In the data rows, the value 128 means zero.
Here are some points:
[153 134 142 108 123 153 148 129 135 150  84 111 128 117 141 142 143 145 141 113 165 118 129 137 123 142 113 112 137 121 127 133]
[137  99 112 148 143 106 145 139 154 163 129 134 151 113 121 138   0 118 113 189 123 140 129 111 126 112 176 136 107  97 143 107]
[140 138 173 106 136 165 124 119 138  79 143 154 149 123 100 158 158 128 103 126 158 151 114 118  87 112  90  86 176 117 148 180]
[151 172 165 119 125 159 119 127 152  94 227 123 168 102 158 145 168  96 176 108 180  94  57  86  92 111 103 104 216 164 193 157]
[139 101 170 123 160  18 120 182 186 135 151 150 172  96 155 112 103 125  78 157 182 193 106 105 108 110 169 138 128 127 149 110]
[143  96 157 150 152 167 107 124 167 126 213 137 153 108 124 126 137 144 106  90 145 134  89 136 154  91 114 156 134  93 145 122]
[114  83 149 196 149   5  92 177 187 196  98 147 186 114 124 122 104 155  85 110 110 139 131 142 123  87 119 141  82 143 147  73]
[144  84  95 142 122 111 125 109 116 168  95 125 106 153 120 112 115 131  99 104 119 151 198 151 148 144 148 149  95 126 147 127]
[131 133 119 184 100  30 166 159 138 171  73 130 108 123 146 107  90 168  74 119 124 123 141 155 167 106 135 155 112 146 127 106]
[122 115 115 170 135 100 132 144 119  98 140 136 108 142 133 131 125 158 113 112 126 147 143 128 161  74 138 131  90 127 116 139]
[115 137 245 121 151  70 105 170 188  98 169 182 212  92 130 141  98 120 127 162 136 161  59  97  87  95 145 101 198  97 172 115]
[130 100 140 132 157 123 141 186 121 122 155 144 140 109  98 128 129 138 123 121 146 158 119 126 109  88 126 134 158 136 114 109]
[122 200 129 119 118 194 155  99 138  82 237 100 140 107 130 129 192  87 163 170 147 135 115 119 106 146  80  99 204 115 118 129]
[130 100 134 160 135 123 152 152 176 130 189 139 155  78 126 126  97 207  92 153 140 210 103 197 135 113 121 114  61 120 136 122]
Here are 23 more points, each followed by its number:
[146 158  75 103  79 190 139 102  76 145  80  80  64 144 109 108 144 113 145 125 140 120 140 171 139 125 156 117 122 137 126 166] 0
[190 109 130 134 138 101 125 182 116 151 130 134 107 148 112 126 124  71 129  95 129 157 147 137 149 129 134 177 111 130 110 118] 1
[112 104 150 139 132  22 164 131 167 132 102 218 193 125 132 116 107 142 105 142 184 105  89 122 121 100 138 145 114 185 147 107] 2
[126 140 183 121 138 162 125 100 130  80 103 141 193 136 117 125 115  78 143 137 107 151 114 132  69 132 125 119 157 196 135 130] 3
[127  70  74 131  74 119 159 136 119 167  75 133  67 125 178 117 105 157 107  95  69 133 164 145 173 130 150 171  61 151 117  89] 4
[155 148 179  62 145 104 124 150 166  71 168 166 222 120 131 114 129 103 112 141 146 118  88 100 103 133  60 110 143 128 136 126] 5
[134  99 172 140 145  74 128 144 166  80 172 186 188 118  99 170 119 124 113 144 143 130  98 103 125  66 133  65 176 154  58 106] 6
[ 98  89 119 153 131  57 126 144 147 117 136 107 124 133 164 110  85 142  92 122 150 206 134 136 132 125 125 145  84 124 163 103] 7
[132 139  63 121 140 186 162 109 114 129 134  75 108 159 113 100 135 114 147 115 130 114 138 123 101 163 138 138 145  74 108 117] 8
[104  88 152 146 166  19  51 200 190 178 141 145 118  97 154  81  81 161  86 157 151 153 109  63 143  96 201 135 145 166 168 104] 9
[158 170 142  93 145 230 159 105 120  83 164  90 119 118  90 148 172  85 151 147 131 101 112 139 108 125 124 119 164 136 138 154] 10
[128 159 170 109 149 145 116 123 131  89 174 126 178 103 128 125 102 114 159 156 166 156  56 120  96 116 116 105 134 125 152 139] 11
[155 194 119  75 123 247 132  77  75 138 155  94 135 133  77  84 212  68 176 150 121 152 113 161 103 200 122  91 189 106 144 151] 12
[160 240 124  87 112 188 142  63 103  97 180 129 166 111 122 128 137  84 180 139 137 141  93 154  98 162  84 123 161  91 135 152] 13
[116  89 134 150 127  78 115 168 156 144 110 135 192  88 140 161 104 170  83 125 116 131 130 135 119 110  65 131  41 121 131 109] 14
[ 89  82 136 147 125  66 122 161 135 138  18 154 139 124 139 121 101 150 103 175 113 130 103 103 120  98 143 144 109 114 118 119] 15
[139 150  92 134 108 195 155 115 143 121 108 119 100 125 127 119 247  97 190 125 118  91 151 123 117 115  92  98 135 139 122 139] 16
[154 158 149  72 136 205 143  85  96  80 169 144 147 130 114 127 144 131 181 104 154 139 121 134  81 143 111  82 191 148 139 117] 17
[119 102  70 191 103 136  92  90  53 162  95 100  16 169 144 131 122 160 118  72 171  89 186 157 190 255 164 156 108 131  90  89] 18
[ 97 130  60 147  52 205 126 125  51 180  44  85  33 174 112 138 144 121 140 108  46  85 183 133 182 178 121 133  75 128 142 145] 19
[105 139  71  96  95 208 135 113  64 182  70 114  51 162 134  97 127 131 124  99  56 101 195 151 166 136 107 124  56 158  93 150] 20
[117 117  84 145  99 112 176 154 123 169 100 163  56 170 139 139 132 124 121 110 110 104 159 164 151 142 139 185  81 168  96 124] 21
[152 253 143  86 101 255 150  51  63  96 165  59  78 167  92 156 170  70 194 131  90 161 137 155 118 178  91  99 190 121 142 155] 22
Which of these numbered points is nearest to each point below, looking only along the 2 directions in which the first points spread most? Its number follows each.
[ 97  73 134 136 127  45 157 182 161 103 123 116 135 126 139 115  76 157  79 112 110 139 114  77 111 136 157 117 125 146 112 107] > 14
[137 151 141 109 149 130  71 113 142  58 224 152 167 112  87 130 143 115 162 132 157 115  93 146  99 141 130  99 153  67 142 137] > 11
[117  68 132 113 128  76 110 156 128 127 125 133 158 118 112 100  74 172  91 116 119 101 127 137 166 128 155 133  70 103 136 121] > 7
[136 179  98  86 119 221 142  97  79 127 119 115  92 179 142 135 167 103 155 110 151 119 161 156 136 156 114 130 137 126  99 143] > 16
[114 159 121 109 140 131 123 126 129 119 135 125 151 159 112 142 114 141 118 155 129 147 181 109 146 105 162 140 142 136 110 180] > 1
[130  93   9 125 154 119 132  94 118 150 119 108 102 139 125 140 164 125  77 153 112 103 109 141 160 111 130 119  93 125 137 101] > 21
[ 78 107 168 163 144 124 150 140 157  91 127 181 175 124 111 132 103 149  78 143 163 145  73  89  97  53 137  98 108 126 128 128] > 6
[138 137 120 114 101 124 131 114 155 106 143 182 142  72 146 142 142 144 143 170 148 109 108 133  97 139 114 116 138 100 111 152] > 3
[116 152 100 121 126 178 113 115 104 137 129  99  99 146 127 146 130 151 161 124 121  97 145 153 137  98  76 146 129 102 120 135] > 8
[129 145 172 119 123  94 153 142 158 103 121 139 219 120 100 147 118 153  94 132 148 124 128 124 127 156 126 124 145 145 131 137] > 6
[111  85 166 152 187   8 127 189 192 135 122 175 180  83 137 129  70 170  81 129 106 154  88 121 112  88 165 127 111 165 162  73] > 9
[129 129 146 151 139  91 132 125 148 133 126 124 155 121 154 145  97 172 128 133 113 170 122 125 102 110 131 146 138 113 128  96] > 7
